Each path below is one point turned by a fixed rotation once a step. After each direction that follows a path, write how fast that rotation turns it, in degrees a step (0 if it stays still).
Each turn is a multiple of 5 degrees from 10 to 175, or 0.
Each row of a path follows its step; steps can be skipped.
path 1
step 0: [  2   2   5  -8 -16  21   1 -15   7  -7   8   0  -5  -3  -3   9  13  13
  19  -2 -12 -27  -4 -11   0   0   1   5 -30   6   6  -6 -11  -6  12  -6
   0  -8   3  16 -28  18  11  -8  -5 -18  30  -6  -2   1  10  -5  -1]
step 1: [-16 -14  -5  -4   1  20   0 -14   3   2  -6  26 -11   3 -15  -5  17  -8
  22 -12  -9 -10   4  -7   4  -1   1  -1   1   9 -16 -12 -15  -6   4  -6
 -11  13 -12  -1 -31   2   6  19  -9  -2  13  -1  24  12 -15  -4   3]
step 2: [ -5 -22  -1  -7   0   2  -1 -31  11  10  25  13   9  11   5  -9  20   1
  -4  -5  -7   7   3   0   0  -3   6   4 -15 -21   1  -2   0  -9 -14  -9
   2   4  -1  18 -26   1  12  20 -16   9   2 -18   0  20  11  -6 -11]
step 3: [  5  -9  13   4 -17  15 -11 -13 -14  -1  19  12   5   1  10   7   7   3
  17   0 -11 -14  16  -4   9  13  19  10   3  -1 -12   6   2   5 -15 -19
 -10  19 -14  29 -12  -6  26  -3  14  -6  -4 -13   2  -1   0   8 -11]
step 4: [  2   5   0  -8 -23  22 -11  -9  -7  10  15  16  -2 -12  -5 -20  -1 -15
  17  -1  -1  -4  14  -3  13   1 -21   8  -8   4   3  -3  -5  10 -13 -15
  -2  -2  -5  10 -18   6  -3   9   5 -32  -1   2  -3  17  17  -6 -23]
step 5: [ 13   2  -3  -2  -5  12  -3   2  -3   9   8  10  -7  -3  -4  12  10   2
  10  -2 -15 -21  31 -23   4  -5  -9  -7 -25  -9   7 -10   2   8   5 -12
  -4   1  10   6 -30   4  -8  13  -2   7   4 -11  26  -5  19   9  -9]
step 6: [-12 -27   2   0   7   3   2 -10  -7  11  20   7  -5 -17  -6  -4  12   3
  12  -8 -26 -27 -12  -6  -4 -11   9  -7 -10  16  -1 -12  -3  14   3 -10
 -13  -4  11  13 -23 -10  15  17  -3  -5  12  12   2   7   8  -3 -12]
step 7: [ -3   5  -2   6   2   7  -8 -22   7  -1   7  11 -15  -3  10   2  29 -13
   6  -9  -1 -12 -20 -15  -1   8  17  12  -8  10   8   9 -12  -7  -8 -22
  -8  19  -3   9 -30  -9  -8   0 -13  -9   8 -19   6   9  11 -10 -11]
step 8: [-11   3   2   1 -21   9  -6  -7  -3  12  18  10  -4  -1   3 -15   6 -14
  14  17  -8  -4   7  -3   2   0  15   2  -8 -12   3 -14   5  -2 -10 -20
  12   6 -16  20 -19 -19  13   5 -13  -6  14  -8  31  17 -12  -4  10]
step 9: [  6 -17 -17 -15  -9  17   4  -4  -8 -17  21  20  15  -5   5  -4   0   3
  18   9  -8 -12   7   2  17  12  13  -6 -15 -11   3 -11  10   8  -2   3
   3  18  -4  13 -17   3  -3  10  -8 -21  18 -21  -8  13  11  -1 -16]
step 10: [ 12 -11   4   5  -3   0   6 -13  -7  -6   7   1 -10  -5   1 -15  -2 -16
  12 -11  -6  -8  15   7  11   7 -15  -3 -11   2 -15  -9   0  17   1 -18
 -24  26  -2   5 -24  -8   8  18  -6 -15  -8 -13  21  -6   4  16 -22]
step 11: [  8 -10   9  -9  -4   7  -3 -15   9  26  16  -5 -13  -6  -9  -6  16 -15
  -3   8 -16 -13  -3  -5   6  -8  -8  13  -9 -22  12 -11  -7  17  -9   1
  -4   8   7  27 -23 -13  -3  11   3 -15   7  -1  -1 -14  22   3 -12]
[-2  4 -4 -9  6  1  0 -1  3  5  4  0  7 -2  2  0  2  5  1  1 -2  5 -6  0
  2  2 -3  1  0 -1  5 -2 -4  3 -3  3  1 -4  2  2  0  1 -4  2 -4 -7 -2 -1
 -6  2  1 -2 -2] | 155
[ 3 -7 -4  1  0  2  1 -1  7  2 -2 -2 -3  0  0 -2 -4  3 -1  1  5 -1 -1  8
  1  1  0  4 -4  0  0 -4 -1 -1  3  3 -3  4 -3  3  0  0  0  0 -5 -6  3 -5
 -1 -6 -4  2  9] | 35
[-3  1  1  4 -4  0 -1  5 -1  1  3  0  3 -2 -1  3  6  0 -5 -1  1  5 -6  4
 -5 -4  2  9  0 -2 -1  1 -2  1 -6 -8 -3  4 -2  3  1 -3  1 -3  1  0  0  1
 -3 -5  3 -1  0] | 85
[ 1  1 -1 -4 -1 -3  3 -4  6  5 -4  5  2  4  1  1  2 -9 -4 -1  3  1  3 -1
 -7  1 -6 -2  2  1  0  2  0  1  0 -5  0  3 -6 -7 -4 -2 -4  0 -1 -4 -2  3
  1  1  1  4  3] | 120
[ 2 -7 -5  3  6 -5 -2  2  3 -2  2  3  7  5  3  1 -1 -2  3 -3  2  5  3  2
 -4 -4  2 -4 -1  2  2 -2  1  5  3 -2 -9 -1  4  1  1 -1  3  2  1  3  3 -3
 -2  3  1  1 -2] | 95
path 2
step 0: [-10 -15  12  -6 -10  -8  -9   5  -4  -1  22  14  -4  17  10  -7   9  -1
  -9   6   7  14   2  16 -17   6  -3  -7  -3  17   8   5 -24 -12 -25  -1
  15  -9  32   4  -8 -18  13  -5   2  -9  20 -13  -1   3  -1  11 -26]
step 1: [ -2  10  18 -14   1  -4 -25 -20   9 -11  13  14  -2  11   6 -16   4 -16
 -14   3  -5  -6  -8   7  -2  -1 -17   1   1 -14 -15   8  -2  28  -3 -10
  15 -15  -9 -25  18   3 -11  17  11  12 -13 -19  16   8  10   1   6]
step 2: [ 21   9   4   1  10  -2  27 -23 -12   7 -15   8  25 -10  17   1  24   1
   2 -14  15 -24  -2  15  -6 -20  -6  -3  -3 -17   6  -6  -1 -13 -14   4
   5  -8 -25  -9 -10   4   5  15 -10   4 -13   4  -1   1 -11  -9  12]
step 3: [ 15  15 -27   6 -12   0  -1  17  -9  -5   7   8   0 -18   1   5   8  17
  -7   5   0  17  -9  -8   5  14  33 -10 -16  -1 -15   9  -4  -7   4  12
  -7  10 -18   6   5   6  23  17   6   9  -3  17  -9  23 -26   4  -3]
step 4: [  0   0   5  -4 -13   4   5  21  12  -6  14  -1  -7  19 -19 -26 -20  -6
  -9  -9  15  -9  -9  -1  22   8 -11   8  -6  17  11 -18  17   1  -4   6
 -14   4 -11  10 -23  -4   6  -8  14  -7  21   0   7  17 -21   8 -20]
step 5: [-16   7  17  -8  11   2  -3  -4   6  26   2 -11   5  11  -8 -11 -14 -14
   6 -24   1 -11 -12  -8  10  -8  -5  14  -8  10  12  10  -3  26  32  13
   7  -7   3   1  29  13  -8  -5  -5  16  -7   9 -20 -10   3   8  -7]
step 6: [ -3 -23  15 -17   7 -12   7  12  -5  12 -23  -1 -10 -15   2   9  18  12
  13   3 -13 -19   9   8  20 -16  13  -5   1  -2  16 -22  -1 -16 -10  -4
   8  -5  17 -10   1  13  15   0   7  13  -8   5 -22  -5  26   2   0]
step 7: [  3  12  -8   6  -8 -10  -9   4  -3 -19 -21   6 -16  -1  16 -11  15  15
 -10  22 -25  -2  -1   5  -8  13  -4 -12  10  14 -35  -1  21  -6  -2   4
  -6   3  14 -12  16  -8  -6 -18  -7 -14   0  15 -19  -3  -6  17  -4]
step 8: [ -9  -8  -1 -10   2  14   4 -13  18 -20 -17  -4  11   6   2  10 -18   4
   6  -3   2  -1  -7   9 -12   1  -6  18 -27  -4 -11  -7   5   0 -16   4
   3   6   9   6 -13 -13 -22  -5  10 -16  -7 -16  23  -5 -21  35   5]
step 9: [-15  14  -6   9  -7  -5  -1   7  18   0  -5   9   9  11  14  21   3 -23
   1 -27  15  -7   4 -23 -14  11  -2   8  -5 -19  -4   3 -21  -8  27  -7
  22 -13  11   9   6 -21  15  18   1  -1  -5  -2  -3   0   2  -2  15]
step 10: [ -3  12 -10 -20  -5 -15   3  10   2   4  25   7  -3 -21   5   0   4   9
  -6   6  -8  -8  -4 -20  -6 -14   8   8  18 -13  10 -21  14   3 -24   0
   2 -12   9  23   0  -7   5  19   5  -6  -8  -7   2   2   8 -38  -6]
step 11: [ 17   3  -1   5   6   4   6  -9 -19   1   8  -5   5  -2   5 -19  -8  10
 -11  -1  17  11  22  16  -6   4   9  19  21   7  -4  10   9  11 -10   9
  -7 -14  -7  -8  31 -20  10 -35   4  -9  -8   1  -3  22  -8 -12 -10]
[ 3  2  0  4 -7  0  2  1  0 -1 -6  0  0  8 -5  1  1 -1 -2 -2 -3 -4  6 -1
  5  4 -7  0  4 -3  1 -4 -1 -3  1 -3  2 -4 -6 -6  1 -2  3 -1  1 -5  3  0
 -2 -2  0 -3  0] | 145
[-3  0  0  2  1 -1 -1  0  1  1  0 -1  3 -1  0  3  0 -2 -3  1  1 -2  2 -3
 -4  0  4  2 -2  3  3 -2  3  0  3 -5 -4 -7 -2  5  2  9  3 -4  5 -3  1  6
  6  3 -5 -5 -2] | 55
[-2  2 -3  2 -1 -4 -2 -1  0 -2  2 -2  1  4  4 -4 -3  1 -5  2 -2 -3 -4 -2
  4 -2 -1  8  7  3  0  6  3  7 -7 -4 -1  0 -2 -2 -5 -1 -2 -4  1 -2  0  2
  1  3  1  4  4] | 110
[  1   2  -1   3   1  -5   1  -3  -1  -4   5  -3   2   0   3   0  -2   0
  -3  -1   4   8   2   2  -6  -2  -3   0  -3   0  -1   0  -3   0  -7  -2
   4  -4 -10  -1   1  -1   3   3   0   3   1  -5   0   3   2  -6  -4] | 35
path 3
step 0: [ 11  -8   4   5   9 -12  12  -2 -10   2  -4 -23   8  -7 -17   1  -5   6
  -9   5  15  -8   7  12  18  -2   3  -1   2  10  23 -15 -10 -25 -16   6
  -5  15   6   6 -11  16   5   2   5 -32  17   4  12 -11  17  -3   5]
step 1: [ -7  -1  -9   9  13   9   3  -4 -13 -24  17  11  -7  -3  17   2   6  12
  15  -2  -3  -4  15 -14 -21 -11  14  18  29  14  13   1 -13  -7 -13  15
   2   3   2 -10   6   4  -7  18   7  10  -1  13   1  -4   2  23 -12]
step 2: [ 19   6   3 -15   0 -15 -16  25  -8 -14  17   2   6  -8  -9 -15   0 -13
  -5  -3  10   8  -4   2   5  -6  -2 -12  -7  -1  -6  -3  -5 -20   9  13
   8 -16 -12   7  32  -2  -3   8  -9  10  13  16   5 -27   6  -9   4]
step 3: [  7  -6  -5  -5  11 -12   9   6 -14  24   0  11   8 -10  -1  -7 -17  -7
  10  13  -3   1   8  -1   6  -4  16 -17  26 -10  24   2 -25   3  -2   7
  14 -17   8  14 -14   1  10   1   7   0  10 -10 -13  22  14  -3   6]
step 4: [  1   5   4   2  20  21 -18  -6  13  15  -7   6   3  -1  15  -3  29   8
   1  -9  13  26  -7  -8 -24  16  -3  -4   7   5  23 -17  -6 -16   9  -3
   4   5   6  -2  10   8 -13  -4  -5   6  10  -5  -2 -13  16  10  -7]
step 5: [-15  20 -12  -3   6 -21   9  18  -3  13  12  -8 -16  17  -7  15   4 -11
 -13   5  14  -8   0  -8   6   4  16 -14   6  -6   6  -6  13 -10  14   6
  -1 -15  11  -2  23  -4  -9  -3  29   4   0  12   9   3  -7  -9 -18]
step 6: [  5  -5  -8  -1  12  -2  -8  -7  -5   7  24   1  29   5  20   0  -5  -6
  -8 -15  -1 -23   1  -5 -17 -11  -6  -7   0  -1   9 -16   6   3  13   2
   7 -23 -18  -9 -13  -6  28 -12   1  10   4 -22  -3   7   4   7   2]
step 7: [-17  -4 -11   5   1  -3 -16  10  -2  20   6 -16  -8 -15   9  -1  10 -10
  -7 -13  11  28  -4  -8  -4  10   4   3  -6  15  15  31  -2  10  21  -3
 -11   6   7   6   3   0   2   8 -12   7   9 -21  -4  -1 -24 -15   2]
step 8: [ -3   9  -1 -18  16 -23   5  -7  23  25  -3 -10  -1  23 -12 -11  -5   5
 -22   7  -9 -13   6   0 -10   0  -1  -3  10  -8  17   7  21   1  -7   7
 -11  23  -6  -2   3   2  10   5  11 -10 -15 -11   2 -16  11  -8   7]
step 9: [-21   8 -16 -13  -7  -2   4 -17   0  -1  15   9 -13  -5   9  27 -10   5
  20 -10  11   0   6 -26 -26  -3   9   4  -6   2   0   3  -5   5  -7 -20
   5   2 -21   4  -2  -8  11 -24  -2   2  -4  -5  12 -14  -6  13   5]
step 10: [ -7   5  -1  14 -16  -3  -3   7  -9   2   5 -17  16 -17  -5 -17 -13 -21
 -16  13  10   2 -23 -14   3  -8 -10   2  14   0  -2  -8  23   6   9  -6
   6  20 -23   7   5  -8 -20   0 -10  -4   4   0   5 -12 -17 -13  11]
step 11: [ -3  -9   5   3   7  -7  16 -14   0   8 -16   1   8  -9   1   6  -8   1
  -9 -15 -19 -18   9  -6  -4   2 -16   1   8 -16  19  26 -12  27  -4  -1
   4   9  -2  24  10 -22  10   2  10 -12   0  18 -16   1  -2   7  -6]
[-2 -1  2  6  5  4 -5  0 -2  0  0 -5  3 -8 -2  2 -3 -2  0  7  1  2 -1 -3
  1 -2  2  1 -3  4  5  0 -1 -2  2  3  2  3  0  0 -8  3 -2 -7 -3  2 -5 -2
  1  4  0  5  0] | 115
[ 5 -1  1  0 -3 -3  3 -7  0 -1  8 -5  1  0 -2 -1  2 -2  0  5  3  0 -6  4
  3  1  3 -2  8 -6  1  1 -1  1  4  0  1  2  2  1 -3  2  0  6  5  0 -6 -2
  5  2 -2 -2  0] | 145
[-4  2  5 -2  7  3 -1  4  4  2  2 -1 -2  4  0  3  4  1  1 -2 -4  5  1 -3
  3  2 -1  5  3  0  0 -1 -1 -2 -5 -1  1  4  4 -3 -5 -2  4 -1  7 -2 -3  5
  7 -5  0  1  0] | 95
[-3  1  0 -5  5 -1  4 -2  2 -5  2 -2  4 -8  3 -1  1 -2  1 -1  2 -1  3  0
  2  2  6  2 -2  3 -1  3  4  6 -4 -4 -6  2 -7 -3  1  1 -2  2 -1 -7 -3 -1
  2  0  3 -4  0] | 35
[-5 -4  1 -2  1  4 -2 -7  1  1 -2  4  2  2  8  3 -3 -2  2  2  0 -6  1  6
  0 -4  2  2  5  0  2  2  3  1  0  2  1 -3  1  3 -3 -1  5  2  3  0 -4  2
 -7 -3  6  5  0] | 140
